Each row is where one point has got to under a steady rotation. How many ticks took it there?
The counts run from 0 to 220.
[ 1.94  1.91  2.04  0.69  2.22 -2.20 -3.75  1.68 -1.09 -0.83  1.94 -2.09
  0.01 -1.11 -3.13  0.27 -1.97  0.09 -1.43 -2.52  2.35  2.46  1.22  0.92
  1.00 -0.31 -0.74 -0.49 -1.17 -0.52 -0.44  0.15 -2.91 -0.27 -0.99  0.90
  2.50  0.18  0.13  1.51 -0.08 -2.04  0.61  0.93 -1.29 -0.77 -1.16  0.86
 -0.17  2.06] => 197
[ 0.82  0.17  0.93 -0.43 -1.72 -1.50 -4.38  1.71 -2.32 -3.25  1.45  1.49
  1.93 -0.53 -1.89 -0.11 -0.42  1.97 -0.15 -0.68  4.20  0.13  1.10 -0.52
 -0.04  0.15 -3.34  0.21 -0.08 -0.46 -0.19  2.50 -0.76 -1.76 -2.47  0.05
  0.04 -1.22 -2.30  0.03  0.26  0.07  0.26  0.77 -2.19  0.79 -0.23  0.51
  0.20  1.46] => 28
[ 1.04  0.47 -0.13  0.80 -0.77 -0.64 -3.21  2.38 -1.13 -2.00  0.62 -0.83
  0.61 -0.90 -3.64 -0.80 -0.60  1.72 -0.10 -2.64  4.22 -0.55  0.99  0.62
  1.94 -1.11 -2.47  0.30  0.89 -0.77 -1.57  1.76 -0.18  0.33 -2.22  0.34
  1.05  0.64 -2.07  0.35  2.27  0.59  1.02  1.40  0.91 -0.07  0.31  1.82
  0.96  1.21] => 130
[ 0.89  0.99  2.55  1.10  0.54 -2.65 -3.60  1.08 -1.68 -0.53  2.05 -2.22
  0.07 -0.90 -3.17 -0.07 -1.59  0.35 -2.08 -1.73  1.44  2.03  0.97  1.40
  1.59 -1.91 -0.06 -0.93 -0.50 -2.04  0.15  0.30 -3.42 -0.53 -0.63  1.38
  2.42  0.43 -0.94  1.02 -1.27 -1.27  1.16  0.71 -1.18 -1.19 -0.77  0.36
 -0.56  2.18] => 190
[ 1.59  0.08 -0.11 -0.66  2.17 -0.68 -3.94  3.14 -2.14 -1.14  1.92 -0.79
  1.47 -1.72 -2.74 -0.56 -0.10  0.80 -0.10 -1.94  3.59  0.41  2.91  0.09
  1.12  0.01 -3.47  1.06 -0.93  0.41  0.23  1.36 -1.25 -0.48 -1.71  0.89
  1.80 -1.19 -1.80  0.53  1.23 -0.20  0.65  0.84  0.28  0.29 -1.01  1.04
  1.01  1.49] => 8
[ 1.57  1.40 -0.38  0.06 -0.26 -1.84 -3.77  2.46  0.85 -2.73  0.90  0.27
  0.17 -0.19 -2.73 -0.58 -1.59  1.16 -0.57 -3.45  4.64 -0.64  0.52 -0.43
  1.28 -0.96 -1.85 -0.95  0.19 -0.51 -1.81  1.57 -0.53  0.16 -2.43  0.53
  0.81  0.58 -1.57 -0.08  1.44  0.35  1.15  0.26  1.18  0.04  0.25  2.29
  1.81  2.22] => 122
[ 0.77  0.24  0.74  1.03 -0.25 -1.60 -3.86  1.59 -1.51 -2.51  0.70  0.26
 -1.01 -1.20 -2.50 -1.02 -0.94  1.35 -0.90 -2.39  3.48  0.45  1.36 -0.30
  2.78 -1.07 -1.55 -0.19 -0.07 -0.87 -1.35  2.05 -1.26 -0.14 -2.04  0.10
  1.38 -0.20 -3.28  0.86  2.47  0.88  1.29  0.64  0.17 -0.41 -0.28  1.21
  1.70  1.36] => 125
[-0.64 -0.52  1.96  0.50 -0.88 -2.61 -2.98  1.88 -4.27 -1.66  2.91 -0.64
  2.32 -1.17 -2.03  0.04  0.23  2.58  0.49 -0.34  1.97  0.00 -0.10  0.28
 -0.08 -1.33 -1.26  1.18 -0.56 -2.05  0.36  2.18 -0.53 -2.50 -1.59  0.42
  1.12 -0.86 -0.98 -1.07  0.12  0.30  0.42  1.84 -1.99 -0.75 -1.17  0.68
 -0.24  1.55] => 157
[ 1.00  0.38  0.13  0.08  1.21 -1.44 -4.72  2.46 -2.03 -1.96  1.50  0.17
  0.86 -1.49 -2.34 -0.64 -0.19  2.26  0.09 -0.27  3.35 -0.44  2.41 -0.38
  1.06  0.67 -3.31  0.76 -0.93 -0.39 -0.60  1.94 -0.96 -0.83 -1.99  0.63
  1.09 -1.68 -2.98 -0.03  0.57  0.11  0.26  0.58 -0.26 -0.16 -0.85  1.07
  1.04  1.47] => 15
[ 1.47 -0.15  0.45 -0.57  1.93 -1.73 -3.61  3.10 -2.43 -0.12  1.75 -1.58
  0.02 -1.58 -2.72 -0.95 -0.67  0.71 -0.82 -3.06  3.09  1.37  2.48 -0.10
  1.34 -1.55 -1.55  1.14 -0.75 -0.55  0.38  0.71 -1.39  0.53 -1.02  1.04
  2.32 -0.85 -2.27  0.73  1.55  0.05  1.42  0.92  0.75 -0.15 -0.85  1.68
  1.17  1.12] => 1
[ 0.16 -0.15  2.60  0.21 -0.25 -1.51 -4.06  2.53 -3.13 -2.22  2.94 -0.48
  2.70 -0.95 -1.41  0.84 -0.21  2.11  0.98 -0.65  3.00 -0.33  0.72 -0.07
  0.68 -0.73 -1.78  0.91 -1.25 -0.27  0.54  1.57 -0.08 -2.96 -2.46  0.28
  0.89 -0.96 -0.93 -0.31  0.26 -0.46 -0.56  2.24 -1.89  0.33 -1.28  0.48
  0.29  1.23] => 152
[-0.58 -0.41  2.16 -0.24 -2.52 -3.18 -3.11  1.38 -3.11 -1.18  2.90 -1.05
  1.97  0.11 -2.17 -0.02 -0.61  1.90 -1.06 -2.48  2.19  0.70 -1.25  0.73
 -1.30 -2.00 -0.62  0.00  0.05 -3.46  0.65  1.10 -1.78 -2.24 -0.91  0.97
  0.33 -0.49 -0.56 -0.67 -0.63 -0.41  1.22  1.59 -2.00 -0.46 -0.22  0.44
 -0.56  1.68] => 169
[-0.44 -1.11  2.22 -0.09 -3.18 -2.53 -3.16  2.52 -1.10 -1.80  1.24 -0.14
  2.68 -0.08 -1.95 -0.23 -0.86  2.72 -0.41 -2.01  3.71 -0.04 -0.91 -0.12
  0.34 -2.34 -0.22 -0.51  1.15 -1.83  0.55  2.09 -0.88 -1.39 -1.90 -0.32
  1.13 -0.12 -1.62 -0.75 -0.47  0.55  0.41  1.24 -1.15  0.28  0.90  1.19
  1.54  2.19] => 38
[ 0.45  1.50  3.12  0.63 -0.55 -3.39 -3.35  1.72 -0.10 -1.12  1.68 -1.85
  1.01 -0.18 -2.19  0.33 -2.42  1.65 -2.15 -2.14  1.91  1.02  0.44  1.18
  0.91 -3.03  0.94 -1.53 -0.56 -2.11  0.46 -0.84 -2.23 -1.04 -0.50  1.09
  1.87  0.26 -0.56  0.38 -1.87 -1.49  0.60 -0.20 -0.51 -0.77 -0.55  1.38
 -0.08  2.06] => 186
[ 1.53  0.89  1.01  0.59 -0.13 -1.25 -3.95  1.88 -0.62 -3.76  0.80  0.52
 -0.05 -0.96 -2.13 -0.55 -1.52  1.01 -0.75 -2.22  4.53 -0.10  1.54  0.03
  2.60 -1.08 -2.74 -0.77 -0.19  0.23 -1.40  1.63 -0.78  0.01 -1.70  0.30
  0.98  0.02 -2.39  1.47  2.80  0.07  0.69  0.65  0.14  0.47 -0.37  1.83
  1.65  1.33] => 126
[ 0.54  0.65  2.52 -0.25 -1.97 -2.97 -3.09  1.92 -0.65 -0.72  2.34 -2.07
  1.83  0.35 -2.82  0.50 -2.07  1.09 -1.70 -3.15  2.53  1.22 -0.45  1.32
 -0.64 -2.86  0.15 -1.00  0.18 -2.78  0.83 -0.14 -1.87 -1.51 -0.64  1.41
  1.31  0.54  0.34 -0.22 -1.82 -1.39  1.11  0.54 -0.93 -0.19  0.25  1.20
 -0.29  1.91] => 181
[ 0.98  0.68  0.82 -0.83  1.56 -3.16 -4.20  1.96 -0.98  0.02  1.21  0.02
  0.51  0.03 -2.31  0.13 -1.09  0.81 -1.65 -3.25  1.52  1.47  0.81 -0.66
 -0.09 -0.94 -1.13  0.25  0.02 -2.58 -0.65  1.90 -2.41 -0.20 -0.32  1.34
  1.60 -0.47 -2.91 -0.50 -1.02  1.01  1.78  0.09  0.75  0.09 -0.81  0.95
  1.11  2.34] => 104
[ 0.45  0.32  0.19 -0.15  0.69 -3.19 -4.02  2.27  0.17 -1.81  0.56  0.08
  0.25 -0.06 -2.15 -0.61 -1.84  0.46 -1.55 -4.16  3.32  0.65 -0.44 -1.05
  0.93 -1.10 -0.80 -0.62 -0.35 -1.63 -0.49  2.22 -1.33  0.46 -1.60  0.64
  1.83 -0.28 -1.94 -0.24  1.10  1.53  1.77  0.11  1.12  0.08 -0.15  2.13
  2.01  2.44] => 116
[ 2.00  1.50  2.80  0.87  1.26 -2.16 -3.07  1.55 -2.86 -2.15  3.02 -2.03
  0.44 -1.28 -1.71  0.61 -0.99  1.89 -0.86 -2.01  1.91  1.77  0.47  0.83
 -0.92 -1.22 -0.36  0.32 -1.68 -0.90 -0.50 -0.41 -1.88 -1.41 -0.98  0.09
  1.08 -0.54  0.43  0.73  0.74 -2.84  0.60  2.20 -2.01 -0.81 -1.55  1.46
 -0.71  0.68] => 74
[ 0.36  0.21  0.65  0.76 -0.63 -1.84 -3.07  2.81 -0.52 -2.07  0.71 -0.71
  0.56 -1.21 -2.73 -1.11 -0.68  2.05 -0.61 -2.94  4.04 -0.43  0.32 -0.25
  2.17 -2.35 -0.94  0.26  0.11 -1.02 -0.97  1.23 -0.09  0.35 -2.17  0.00
  1.73  0.06 -2.60 -0.21  2.47  1.12  0.80  0.67  1.10  0.13  0.37  2.71
  2.24  1.82] => 129
[ 1.57  1.89  2.47  1.28  2.46 -2.81 -3.73  2.06 -0.98 -0.91  1.72 -2.11
  0.01 -1.45 -2.25 -0.08 -1.64  0.90 -1.42 -2.06  1.68  2.06  1.23  0.39
  1.34 -1.48  0.69 -0.66 -1.71 -0.99 -0.29 -0.04 -2.81  0.10 -0.85  0.42
  2.58 -0.01 -0.36  0.78 -0.68 -1.68  0.59  0.46 -0.83 -0.94 -1.28  1.58
  0.46  2.31] => 198
[-0.22  0.93  2.71  0.21 -2.60 -3.37 -3.45  1.34 -1.03 -1.49  2.35 -1.15
  1.51  0.09 -2.02  0.11 -1.34  2.58 -1.52 -1.62  2.00  0.11 -0.70  1.07
 -0.41 -2.95  0.15 -0.85 -0.32 -3.45  0.05  0.07 -1.63 -1.54 -0.26  0.97
  0.33  0.19 -1.29 -0.97 -1.65 -1.14  0.90  0.54 -0.89 -0.76  0.03  1.53
 -0.36  1.74] => 174
[ 2.85  2.29  2.79 -0.70  1.44 -2.40 -3.67  2.62 -1.32 -0.82  2.58 -1.54
  0.66 -1.10 -1.30  0.76 -1.22  2.67 -1.39 -2.85  2.13  1.24  0.53  0.52
 -2.24 -1.34 -0.85  0.46 -1.02 -0.80 -0.76 -1.35 -1.63 -1.17 -0.49  0.06
  0.69 -0.58 -0.15 -0.11 -0.71 -3.03  0.39  1.35 -1.03 -0.42 -0.54  1.99
 -0.19  0.66] => 82
[ 1.23  0.25 -0.27 -1.00  1.77 -1.80 -4.05  3.79 -1.04 -0.74  1.74 -0.71
  2.11 -0.99 -2.80 -0.27 -0.37  1.72  0.44 -2.41  3.94 -0.28  1.31 -0.47
 -0.13  0.19 -3.29  0.93 -0.80  0.20 -0.23  0.99 -0.22 -0.56 -2.01  0.91
  1.67 -0.92 -1.58 -0.39  0.95 -0.07  0.39  0.49  0.94  0.54 -0.62  1.83
  1.45  1.78] => 12
[ 2.10  2.51  1.45 -0.86  1.76 -2.95 -5.05  1.93 -0.20 -1.38  1.31  0.97
  0.14  0.11 -1.18  0.54 -1.89  1.46 -1.86 -2.28  1.82  0.64  1.83 -0.28
 -0.09 -1.22 -1.73 -1.24 -0.53 -1.33 -0.98  1.17 -2.07 -0.74 -0.56  1.02
  1.05 -0.39 -3.06 -0.72 -1.63 -0.76  1.26 -0.70  0.60  0.65 -1.35  1.50
  0.23  1.45] => 101
[ 0.36  0.80  2.03  0.53 -0.26 -0.67 -4.32  2.48 -2.22 -2.68  1.75 -0.49
  2.06 -1.38 -1.69  0.52  0.07  3.62  1.22  0.02  3.02 -1.78  1.84  0.86
  1.70 -1.52 -1.70  0.61 -0.59 -0.04 -0.64  1.20  0.45 -1.94 -1.99  0.27
  1.01 -0.77 -2.32 -0.42  0.88  0.38 -0.50  1.38 -0.54 -0.10 -1.12  1.66
  0.53  0.65] => 146
[ 1.23  1.04  3.20 -0.29 -2.28 -2.43 -3.48  1.11 -1.56 -2.88  2.60 -0.32
  1.69  0.34 -1.29  0.78 -2.38  1.89 -0.84 -1.60  2.81  0.31 -0.21  1.05
 -0.71 -1.89 -1.00 -0.85 -0.64 -1.93  0.65 -0.06 -1.51 -2.54 -0.77  0.61
 -0.20 -0.58 -0.42  0.05 -0.81 -2.26  0.64  0.63 -2.68 -0.06 -0.30  0.62
 -1.27  0.96] => 172
[-0.25  0.03  3.67  1.45 -1.31 -1.64 -3.11  1.11 -2.12 -2.46  2.01 -1.68
  1.81 -0.55 -2.86  1.04 -0.97  0.66 -0.26 -1.49  2.24  1.17  0.24  1.15
  2.55 -2.52  0.54 -0.77  0.04 -1.13  0.45  1.44 -1.60 -2.21 -2.08  0.64
  1.89  1.03  0.12  0.84 -0.24 -0.70  0.09  2.08 -2.32 -0.58 -1.05  0.37
 -0.13  1.90] => 54
[ 2.34  1.63  0.65 -0.97  1.94 -2.30 -4.79  1.16 -0.57 -1.60  1.01  1.40
  0.71  0.31 -1.93  0.19 -1.67 -0.38 -1.61 -2.82  2.88  1.52  1.85 -0.84
  0.54  0.39 -2.74 -0.49 -0.30 -1.30 -0.97  1.80 -2.26 -0.64 -0.90  1.51
  0.93 -0.18 -2.27  0.79 -0.67 -0.19  1.46  0.09 -0.46  0.62 -1.06  0.50
  0.47  1.65] => 106
[ 1.25  1.56  2.25  0.52 -1.62 -2.37 -3.67  0.71 -1.32 -1.15  1.72 -1.58
  0.51 -0.31 -3.82 -0.07 -1.39  1.06 -1.46 -1.48  2.15  1.07  0.76  1.96
  0.64 -2.16 -0.88 -1.07  0.58 -3.09 -0.28  0.60 -2.82 -0.57 -0.25  1.85
  1.09  0.93 -1.77  1.01 -1.54 -1.64  1.02 -0.04 -1.48 -0.99 -0.40  0.56
 -1.36  1.67] => 183
[ 2.81  1.78  0.69 -0.26  1.82 -1.59 -3.69  1.67 -1.84 -2.07  0.56 -0.71
 -0.76 -1.82 -1.84 -0.84 -0.15  2.12 -1.47 -1.53  2.48  1.50  1.57  0.31
 -0.80  0.66 -2.18  0.67 -0.39 -0.92 -2.68  1.26 -2.12  0.70 -0.74 -0.43
  1.04 -0.92 -2.98  0.64  0.81 -1.00  0.97  1.42 -0.46 -0.18 -0.97  1.79
  0.73  0.98] => 216
[ 1.19  1.17  3.55  0.56 -0.53 -2.83 -3.34  1.39 -0.71 -1.49  2.18 -1.31
  1.17 -0.13 -2.31  0.93 -2.76  0.66 -1.93 -2.60  2.45  1.67  0.91  1.41
  0.81 -2.46  0.23 -1.15 -0.70 -1.41  0.89 -0.39 -2.65 -1.74 -0.59  1.21
  2.14  0.75  0.20  1.03 -1.46 -2.05  0.49  0.45 -1.65 -0.26 -0.51  0.73
 -0.69  1.44] => 185
[-0.25  0.63  2.92  0.65 -2.64 -2.40 -3.79  2.29 -0.81 -2.61  0.94 -0.16
  1.85  0.20 -1.80  0.54 -1.65  2.98 -0.57 -0.81  3.14 -0.56 -0.12  0.48
  1.83 -3.01  0.41 -1.31  0.52 -1.31 -0.35  1.51 -0.38 -1.51 -1.76  0.48
  1.30  0.68 -2.11 -0.44 -0.79 -0.23  0.05  0.91 -0.87 -0.03  0.31  1.45
  0.75  1.96] => 43
